Each row is where one point has got to under a steady rotation. How many ticks took it there?
The counts run from 0 to 352.
[ -9  22 -10  -2  21 -17  14   4   6 -19  15 -15 -24  -3 -10 -19  -8  17
  37  -5   4  -4  36 -22  13  35  32 -12  13  47  -7 -29 -22 -13  19 -27
   9   0] -> 39
[  0 -12   5  -8 -12 -25  19 -23   7 -19  12  -2  29   8 -12  11 -18 -34
 -32 -21  26   5  52   4 -18  34   1 -24   8  20  17 -26  35 -22   3   8
 -14  12] -> 91
[ 22 -18   0  17  -8 -26 -24 -18  39 -31   1 -16 -26 -19  -6  16  -1   2
  10  -2  19  15  -1   6  -2  36  23 -15  16  51  31   1  -3 -15  24 -17
  -3  -1] -> 19
[  4  -9  -6  13 -18 -37 -37 -15  32 -19   6  -1  -2  -2  -4  29  -2 -35
   0   3  32  -3   6  23  -1  31  19 -22   0  37  37 -24  16 -27  10  17
   0  -3] -> 17
[  0  -1 -17  -2 -31  -7 -11 -21  15 -36  15  -3  -9  -3 -13 -16  -2 -22
 -28 -10  42  26  16  18 -16  31  -1 -46   4  -3  33   1  34 -28  16  14
 -14  -9] -> 298
[-18  22  18   3  26 -29 -10  20  26  -5  -1  -5 -30 -17 -24  -1 -17  -6
  30   5 -13   6  28   3 -10  19  23 -12  25  40  -8 -26 -25  -8  34 -34
  10   0] -> 133
[  1  -7 -14  12  -8 -10   4 -16  -7 -19  -8 -27  14 -16  -7  29 -30  -7
  -2 -24   6   3  36 -11  -7  66  17   4   5  56   7 -18 -17  20  -7  -4
  14   8] -> 178
[-31  21   5   3  17 -12 -10  18  -6 -18   6  -2 -38  15 -41   3 -16 -18
   0  -2  -2  -8  -3 -17  -4  38 -21 -10  18  23  44   5  -7 -34  21 -24
 -24  -9] -> 151
[-49  25  30  22  -2  -8 -25 -12  -3 -26  -4  -5 -13  19 -28  19 -14 -12
 -18   5 -20 -16  13  -3  -4  45  -1  13   4  21  22 -40   7 -26  22  -6
  12 -16] -> 348
[-27  39 -25   3 -11   0  -1  14  -6 -32  20  -2 -50 -12 -34 -10  -2  -2
  31  -8  -2  -3  37 -10   3  33  19  -1  -2  16  15  -7 -26 -11  25 -23
  18   0] -> 330
[ -3  20  -7  -2  21 -21   2  19  16  -6  27 -10 -20  -3 -12   7 -14  -2
  33  -2  13 -29  37 -19  22  34  42 -21   8  48  10 -39 -16 -22  19 -10
  14  -6] -> 38
[-31  27 -28   1  -1   2   5  22  -2 -31  35  -3 -16  13  -8 -37  -2  12
   5 -19  18   9  50  -5   9  28  16 -25  -2   6 -18 -39   1 -25  13 -11
   7 -27] -> 42
[ 16   3  20  18  -7  -9 -22   7  31 -16  -2 -24   5  -1 -25   8 -15 -19
 -26  11  -6  10  39   6 -17  20  -3 -43  29  25   1   7  -1  13  44 -22
 -38 -16] -> 2
[  8 -35 -14  10  -2 -33 -27 -23  14 -25  -1   4  -8   0   2 -12   7  -1
  10  15  17  23  10  17  -7  32  35 -47  13  39   7  -4  13  -9  19  -5
 -29  -8] -> 305
[-36  17   8  19  16 -24 -19  15  13 -23  12  20 -31  31 -33   2  -5 -30
  24  22 -24  -9  28   5  -8  17  -9 -16  -1  25  14 -20 -14 -15  31 -17
 -24 -12] -> 143
[ 11  16 -35  17   3 -14 -23  33   1 -17  19   9 -28  -9 -18 -12  -3 -14
  34   1   4   4  28  -5  12  29  20 -27  19  38 -12   3 -34  -7  10 -17
 -13 -10] -> 322
[ -1 -14  -9   3 -27 -14  18 -40   1 -34   2 -22  -3  -4 -22  19 -13 -24
 -11  -7  16  -1  40   5 -18  48   4 -17  -4  28  43   4   8   3  10  -9
  -8  24] -> 93
[  5   9 -35  28 -26 -25 -23  -2 -16 -22   9  17   3 -17 -14  -7  -1 -41
 -11 -13  19   3  20  25  -3  36  40 -31  19   5   8 -11  14  -5  10  26
  -7  -1] -> 110
[ 12   2   3  13 -22 -19 -35  -8  17 -21  18  12  -3  18 -13 -18  12 -26
 -25   6  12  21  24   9  -5  12   5 -44  20  14   1  -1  20 -40  31   2
 -49  -9] -> 13
[-43  -5 -10  12  23 -18  15   9   0 -30  14  -7  -6  25   0  -3 -24   0
   8 -30  28 -11  10   9   9  37  11 -25  -7  38  19 -46   2  -8  -7   9
   7 -25] -> 242
[-41 -10  -6  15  -2 -17  -8 -26 -11 -61 -10  -5 -11  14 -10   7 -13  -7
 -11 -29   6   8  -9  13 -14  44 -10   8  -4  31  37 -16   4 -20  -5  -8
  -1  -3] -> 158
[-11  13   6  12 -26   2 -21 -14  12 -24   3 -20  -9 -16 -12 -26  -5   0
 -30   2   2  34  37  10 -17  24  19 -40  22 -10 -16  -8  24  -9  44 -12
 -11 -20] -> 202
[-21  16   0  -3  -9   0 -19 -19 -24 -12 -16 -24 -14 -19 -19   9 -14  10
 -12  -4 -22  10  23 -28  -9  74  13  15  16  26  -6  -9  -6 -10   5 -27
  16   2] -> 264
[-17 -21  -5  -8  19 -38  -4 -13 -25 -20 -14   5   9   6   3   1 -26  -7
 -12 -34  12  22   0   0  -7  58   2  -9  20  43   1 -26  16 -25 -22  -9
 -11   2] -> 166
[  2  12  -7  13  -3 -20 -30  29  35 -35  25   4 -23   7 -20  25  -6 -30
  19 -13  34   5  12  14   1  14 -11 -11   6  37  33  -9 -23 -31  15  -2
   4  -8] -> 225
[-42  -5 -25  11  21 -31  11  12  -9 -34  14  13  -8  28  -3  -7 -20 -12
  24 -11  24  -7  15  18   3  36  10 -30 -11  34  13 -37   5  -8  -9  10
 -15 -23] -> 241
[ -2  24  14   8  -7 -14 -14   3  15  16  -7 -20   2 -31 -33  21 -33 -31
 -21   9   7 -16  34   0   0  47  28 -30  30  13  13 -16  19   9  37  11
  15  -2] -> 197
[-61  25   7  10  13 -23  -7  -5 -25 -31 -21  15 -17   3 -29  -5 -19 -27
 -15 -18 -13   1  11  20 -25  41   1   2  19   1  11 -36  11 -19  10  -8
   1   4] -> 346
[-26  18 -21  13 -16  -5 -35  -2  20 -37  17  13 -24  -7   0 -19  14  -2
  26  19  -4  32  38  16  -7  28  23 -21  -3   5 -29 -15  -8  -8  15 -16
   6  -8] -> 126
[ 25   1 -14  -1  -9 -12 -42   9  36 -16  26 -10 -24   3  -4  -3   1   2
  11  15  28  18   8 -13  16  26   7 -45   8  36   7  17  -1 -33  21  -7
 -24 -17] -> 21
[  3   6  12  -6 -23  -2 -20 -18  30 -13   9 -26 -16 -11 -22  10 -11 -13
 -24  14  23   5  17  -5  -9  36   6 -27  12  18  48   1  32 -32  34  -2
  -2   1] -> 9
[  4  -2 -18  10 -31   2   9 -35  11 -30  12 -21  -2   5 -21  22  -4 -22
  -1   4  19  -8  42  -9  -1  49   2 -25 -10  33  50   3   9  -1   9  -2
 -14   5] -> 94
[ -5  11 -10  26 -12 -13  -8  11   5 -14  -5 -14  23 -18 -19  -8 -28 -23
 -33 -22   9  18  40  28 -20  31  11 -45  35   6 -17 -14  10  38  22   6
  -3 -15] -> 194
[-56  24 -26   4  11  -4 -14  29 -14 -27   1   0 -21   0 -16 -22 -30   0
  -1 -18   8  11   8   7  -3  49  -4 -25   5   0   4 -18   5  -1   3   0
  12 -33] -> 53
[  9   4  -1 -15  -1   1  -3  11  14  -9  12 -21  -7   5 -27  14 -21 -14
 -14   5  12  16  42 -32  -6  48 -33 -30   1  41  16  28  -3 -13   3 -19
 -31   3] -> 86
